In the rows, 128 means zero.
These are runs of 6 systems, one row a step. Runs of the same system follow the same rule from any start.
seq 1, j_937 (9 x 18):
[[136 164 119 134 143 105  79  95 157 153 165 164 122  88 107 155 173 102]
 [113 125 146 113  66 144  86 139 139 149 129 200 123 145 107 152 131 115]
 [107 108 103  67 112 151 141 126  92 106 125 165  85 117 138 121 130  96]
 [174 154 106 133 130 149 140 110 128  94 166 146  94 103 176 102 168 125]
 [154 143 145 123  88  78 105 137 128 147 151 125 142 118 131 139 199 129]
 [ 96  89 126 120  52 129 111 137 114 149 145 127 149  99  95 142 113 105]
 [107 104 126 112  94 159 170 145 113  86 136 135  99 139 172 127  94 132]
 [144 153 111 114 166 103 156 119 107 101 155  94 103 103 182 132 162 138]
 [145 148 137 179 115 100 103 129 153 155 162 112 149 102 122 162 157 138]]
seq 2, j_121:
[[121 137 167 156  75 193  85 133 137 137 121 243 113 165 136 162 100 173]
 [116 109 119  55 198  90 136 116  48 105  93 145  88  98 138 164 199 133]
 [210 154 110 187 150 192 104 102 154 119 149 138 165  78 102 112 166  72]
 [140 113 183 100  73  64 121 189 165 136 100 124 150 194 113 151 175 102]
 [102 126  68  62  89 142 144 127 103 141 152  89 110 114 119  54  94  62]
 [148 151 135 171 104 169 153 122 177 105 154 186  73 172 195 103 103 175]
 [100 130 122 105 147  30 120  95  97 132 153 111 107  86 154 148 182 189]
 [137 124 117 181  90 189  86 119  93 170 152 136 168  65  91 160 128 118]
 [115  66 178 102 112 139 151 178 118  92  74 163 126 157 120 196 140 105]]
seq 3, j_60 (9 x 18):
[[110  83 150 140 130 127 131 134 136 113  81 127 159 137  89 138 110 136]
 [132 134 124 109 158 160 149 143 111 100 104  99 138 140 132 121 107  98]
 [152 149 120 146 159 110 153 127 166 118 138 104 111 148 153 109 135 126]
 [115 147 123 133 119  83 108 110 154 147 146 106 152 125 112 106 117 141]
 [105 126 116 142 110 158 114 127 115 168 116 135 132 143 106 109  88 141]
 [119 107 128 126 167 144 144 120 105 116  88 152 103 142 133 121 126 157]
 [152 144 136 137 170 126 129 116 112  90 124 111 149 107 145 137 151 142]
 [152 131 146 159 118 113 122 148 152 144 124  99 164 133 109 137 149 117]
 [110 100 120 114 112 127 131 139 153 137 109 121 140 144  87 102 104  93]]
seq 4, j_814 (9 x 18):
[[147 161 101  78 117 107  94  74 119  86 192 161 122  45 143 111 191  98]
 [175 176 140 160  57 139  90 149 143 157 190 147 134 109 150 165 186 108]
 [121  79 123  85  62  79 132 144 130 143 144 164  90 102 113 147 197  88]
 [116 138 112  96  73 160 123 124 125  79 192 149 122  79 163 139 117  86]
 [143 167 149 114 107  97 138 164 144 119 172 134  90 148 194 180 173 123]
 [106 109 112 121 127  67 132 118 167 132 168 109 117  79 113 164 153  83]
 [104 128 153 132  77 145 101 140 166 113 154 169 144 126 118 176 103  99]
 [104 137 128  72 137 117 130 148 110 130 127 163  77 141 149 176 143 101]
 [134 150 108 143 171 134 135  97 162 102 167 138  98  95 149 144 129 100]]
seq 5, j_280, 9 rows:
[[ 87 137 164 113 110  48 113 162 156 176 144 162  82 162 135 226 159 140]
 [ 77 116 111  85 159 115 100  93 148 106 153 172 118  63  90 182 119  63]
 [139 172 167 119 116 173 102 145 151  95 138 214 107 167 169 182 128 123]
 [143 147 123  71 159  72 121 129 160 138 126 155  79 143 119 131 195  74]
 [135 180 110 124  89 142  79  94 168 130 192 167 138  98 121 106 124  95]
 [108 131 151  74  63 106  94 151 109 152 115 179 112 173 128 121 149 142]
 [127 104  84  93 124 143 141 104  98 127 142 162  75  82 128 106 157  95]
 [169 139 148 152  78 135 119 128 131 105 161 163 128 112 170 140 178 157]
 [134 122 134  86  99  83 113 155 103 149 132 101 142 113 111 151 186  90]]
seq 6, j_280 (9 x 18):
[[110 124 134 104  78 107  83 142  79 186 107 113 166 136  83 109 140 136]
 [116  66 103 131 103 196 154 130  93 120 103 147 113 105 104 107 106 108]
 [174 108 143 143 133 140 177 138 118  60 117 128 117 134 185 116 164 160]
 [158 163 115 137 139  87 132 134 122 150 156  50 146 107 139 131 175 112]
 [ 95 119 134 156  70 128 111 146 158 167 148  99 165 131  91 138  77 112]
 [ 71  81 134  85 122 136 154 143 110  94  89 139 114 155 128 134  75 136]
 [145 143 105 146 193 148 173 113 115  98 139 134  69 116 189 133 133 148]
 [151 161 146 177 149  70 110 118 161 155 152 109 141 121 131 160 173 159]
 [ 86 127 135 113 120 114  76 129 122 168 110 116 180 113  58 154 103  94]]
seq 7, j_141 (9 x 18):
[[ 97 200 161 112 135  57  88 142 146 150 137  79 170 182 143 131  95 175]
 [ 79 126 101 168 152 142 115 129 116 232 117 116 104 127  78 159  81 127]
 [ 99  88 146 153 177 157 139 105 143  95  73 196 106 149 116 143  89 172]
 [155 179 129 100 214 142 123 116  81  97  96 111 142 138 152 116 146 146]
 [190 153 122 193 150 132 124 131 164 173 123 100 150 136  97 108 169 106]
 [108  95 142 109  98 107 100 126 175 143  93 152 164 155  53  97 115  95]
 [110 124  96  87 112 185 139 123  91 127 112 140 103 146 133  71  79 117]
 [157 126 119 152 131 119 165 116 107 121 129 123  91 138 181  76 159 201]
 [130 130 136 151 122  76  95 102 115 136 138  88 187  85 106 124 158 168]]
seq 8, j_60 (9 x 18):
[[128 138 109 127 132 129 139 151  88 181 128  98 103 129 136 143 140 122]
 [111  93 123 162 148 120 144 106 165 116 128 148 112 111 119 143 118 133]
 [109 150 153 101 126 125 103 137 115 108 124 124 155 138 133 150 112 130]
 [139 138 112 138 149 139 140 140 122 162 125 120 103 135 129 137 141 105]
 [119 121 129 132 139 112 128 110 168 111 131 150 120 125 116 124 126 127]
 [124 161 130 108 115 134 102 130 113 132 134 125 142 134 129 124 122 123]
 [138 125 116 144 131 139 134 129 125 156 122 139 100 135 124 121 142 127]
 [125 115 132 124 133 119 122 112 136 105 125 147 133 116 123 119 135 135]
 [137 144 134 126 117 142 119 137 110 125 130 121 142 128 135 132 135 124]]
seq 9, j_121:
[[112  89 107 206 106 133 164 105 145 135 163 118 102  94 148 120 102 178]
 [ 87 105 161 134 109 104 116 125  99  92 132 127 160  97 144 188 115 182]
 [121 123 125 139 162 171 137 146  74 125 117  94 147  95 124 188 113 106]
 [133 106 147 151 173 140 155 144 177  92 105 123 141 138 110 168 113  82]
 [115 166 135  93 153  91 118 134 164 113 135  90 154 155 123 120 103  97]
 [110 165 110 140 130 129 121 135 158 188 139 116 106 168 122 104  84 123]
 [ 83 116 121 122 132 108 114 101 143 146 117 173  90 145 121 114 103 167]
 [120 146 123 122 152 145  95  92  79 129 119 162 129 103 129 124 134 168]
 [162 118 141 158 155 143 119 128 104 142  94 148 138 119 109 153 177 138]]
seq 10, j_937, 9 rows:
[[143 131 169 171 167 139 124 116 143  80 120 178 128 119 154 193 149 171]
 [134 140 154 101 158 133 100 155 101 135 100 132 154 118 101 203 164  73]
 [134 125 118 130 117 174 131 142 186 120 145 146 122 133 103 137 102  39]
 [123 172 129  67 114 108 127 136 164 104 147 150  98 179 158  94 118 104]
 [116 177  84 110 131 103 104  94 117 175 172 131  91 108 135  95 142 137]
 [119 108 129 165  88 111 111 106 136 163 139 180 102 117 124 126 153 183]
 [110  78 142 105 113 133 119 121  68 101  96 160 138  95 116 154 152 151]
 [168 110 124 145 131 197 155 142  96  89 122 127 130 100 145 147 147  99]
 [169 134 142 116 117 107 151 161 160  93 136  99 140 142 147 131 174  84]]
seq 11, j_141, 9 rows:
[[116  70 137 196 122  64 123  89 162 144 115 123 152 106  91  98 140 206]
 [ 96 117 147 113 118 168  83 127  63 117  90 113 212 109  82 140  80 142]
 [155  78 123 158 160 192 194 167  86 124  72 107 106 149 134 139 129 118]
 [147 112 130 135 180  88 170 115 178  57 113  84 148 135 137  90 135 125]
 [131 187 131 133 100 118 102 148 150 159 148  65 178 159 118  98  93 114]
 [ 76  90 116 141  93 117 139 149 139 203 108 130  95 166  90 122  88 134]
 [ 79 100 114 120 160 138 143  87 111  96 110 152 105 119 137 109  74 180]
 [160 169 140 153 171 146 128 126  79 116 117 107 141 132 175 136 144 197]
 [154 116 143 170 161  96 117 136 138 163 101  93 165 111  82 156 174 121]]
seq 12, j_814, 9 rows:
[[105 121 166 134 132  66 125 128 169 106 132 135 129 141 140 168 141 160]
 [ 89 116 126 118 143 124 107 129 113 146 127 113 152  97  90 177 107  96]
 [127 112 139 147 137 179 142 143 145 115 110 177 102 150 133 162 114 112]
 [136 147 125  82 181 109 131 120 134  93 117 137 111 134 137 123 149 103]
 [146 171 113 159 144 138 112 119 169 152 157 114 138 124 116 118 120  98]
 [116 119 138 123 100  98 105 130 156 163 113 168 116 159  96 115 143 135]
 [ 99 129  97  97 123 142 108 105  90 137 136 151 109 101 121 115 115 128]
 [157 156 131 156 136 153 126 121 115 117 143 152 109 122 171 140 151 163]
 [150 115 135 128 139  87 127 124 124 125 120 113 140 102 114 134 188 121]]

Which system made each of these runs?
seq 13 (2 x 18):
[[ 86 119  85 140 143 144 120  58 153 109 190 181  84  47 129 143  97 111]
 [132 185 181 130 135 127  75 136 121 119 142 189 133 131 161 224 160 152]]
  j_121
seq 14 (2 x 18):
[[ 95 127 147 136  99  63 112 124 175 137 152 128 133 135 127 143 121 159]
 [ 73 134 119  87 139 125 103 120  89 138 124 133 123 108 113 159 102 121]]
  j_280
seq 15, 2 rows:
[[132 176 111 147 135 126 134 126 135 161 146 111  98 159 164  96 113 168]
 [105 124 132 154 134  83 100 108 131 173 121 131 130 124 103 130 135 179]]
  j_141
seq 16, 2 rows:
[[ 69  90 114 123 184  79 168 120 170 114 138  94 100  99 110 186  94  79]
 [101 194 136 132 145 155  87 116 176 110 163 131 163 134 124 154  56 104]]
  j_121
seq 17:
[[152 141 116 133 180 147 166 165 154 141 113 103  93 161 133 146 135  65]
 [128 145 127 149 132  95 128 106 218 104 156 117 140 139 126  93 101 121]]
  j_280
seq 18:
[[144 148 144 121 242 149 138 116  71  75  89 129 128 113 159 183 150 151]
 [186 172 135 201 188 140 122 137 185 170 126 117 137 143 105 161 161  95]]
  j_280
seq 19:
[[ 97  75 126 118 118 134 145 141 105 126 113 124 124 103 103 165 119 102]
 [140 131 130 135 138 165 152 131 142  68 139 131 129 126 164 135 109 116]]
  j_937
seq 20, 2 rows:
[[106 122 165 131  94  74 104 106 148  66 129  95 215 123 133  93 100 197]
 [122 121 112 147 108 165 140 169  57 194 100  51 153 143 109 110 101 133]]
  j_60
seq 21:
[[125  84 119 207  79 192 134 136 126 149 151 118 154  74  98 162 101 110]
 [111  89 175  91 108 120 176 182 139  56  98 129 121 185 165 157 113 126]]
  j_937
seq 22, 2 rows:
[[121 108 128 166  57 178  77  98 147 127 138 149 200  97  70  83  84 129]
 [120  96 141  87  90 157 168 182  74 125  73 131  93 200 157 101 114 151]]
  j_937
seq 23 (2 x 18):
[[147  92 125 134  68 135 123 116 160 110 148 198 100 109 123 115 170 112]
 [145 147 135  72  84 117 117 141  87  96 153 141 126 111 166 132 182 124]]
  j_121
seq 24:
[[184  71 141 191 122  88 162 155 117 167  96  86 137 120 113 145 225 149]
 [122  42 127 111  65 154 140 133 124  79 102 106 194  93  69  86 110  74]]
  j_814
seq 25, 2 rows:
[[115 145 146 141  74 144  93 164 118 182 123 126 156 153 102 154 108 120]
 [ 90  64 112 112 145 135 161 125 116 131  92 155  81 129 104 138 114 111]]
  j_141
seq 26, 2 rows:
[[156 142 129  80 110  70 119 111 148  87 150 149 116 122 149  90 200 120]
 [149 148 108 140  43 139  97 127 113 157 183 117 149  91 127 101 152 117]]
  j_60
seq 27:
[[121  61 134 164 142  91 152  97 238  72 141 166 120 104  97 143 133 100]
 [110 207 149  61  97 104  71 141  99 113 158 100 184 137 150 137 114 121]]
  j_121
seq 28 (2 x 18):
[[126 166 161  96 162 154 115 164 124 112  89 143 139 189 134 162 113 111]
 [141 144  98 128 177 128 146 114 183 140 126 140  80 147 115  97 129  84]]
  j_280
seq 29:
[[168 129 108 150 112 184 143 109 151  96 130 127 142 128 134  42 109 126]
 [149 141 130 121 100  96 133 139 103 143 117  90 133 165 151  69 153 178]]
  j_280
seq 30, 2 rows:
[[145 101 117 105 117 123 151 145 116 143  94 132  96 160 119  80 158 117]
 [134 125  99 134 112 121 134  92 138 107 149 117 135 102 131  61 125 144]]
  j_141
seq 31 (2 x 18):
[[101  51  83 114 131 114 178 109 146 117 104  96 113 112  83  59 105  88]
 [131 149 137 138  87 160 145 127 132  80 144 106 149 154 176  65  70 182]]
  j_141
seq 32:
[[120  82 184 173 146 162 159 161 132  82  63 137 155 178 132 164  86 178]
 [110 119 116 106 214  98 159 116 100  92  96  48 157 112 121 116 111 128]]
  j_121
seq 33, 2 rows:
[[159 103  88 159 151 232 154 117  60 121 104 132 116  88 125 103 122 123]
 [192  95 163 149 135 106 167 141 146  64  92 120 151 149 149 101 188 159]]
  j_141
seq 34 (2 x 18):
[[114 134 135 165 156 100 131 101 129  96 158 111 141  81 160 177 127 174]
 [121 133 167 155 130 129 113 161 112 145 121 127 148 129 130 219 135 137]]
  j_937
seq 35:
[[102  90 148  67 126 118 166 147 112  44 115 130 125 128 158 157 127 112]
 [159 194 104 134 155 160 133 128 119 113 182  89 129  97 175 137 131  95]]
  j_937
seq 36 (2 x 18):
[[134  83 158 124  88 124 118 137 136  61 153 143 175  58 118 208 170  79]
 [140 127 148  90  89 166 144 192 127 106 134 133 121 140 139 196 143  32]]
  j_814
seq 37:
[[ 81 105  97 149 181 118 181 104 170 106 170 142  48  91 163 190  97 117]
 [103 188 146 136 155 103  70  97 158 106 183 149 157  86 141 205 114 134]]
  j_121
seq 38:
[[ 79  78 113  75 151  86 169 120 108  93 111 128  78 120 144 134 124 137]
 [129 170 135 161 157 157 128 115 142  84 165  98 159 105 164 157  87 136]]
  j_814
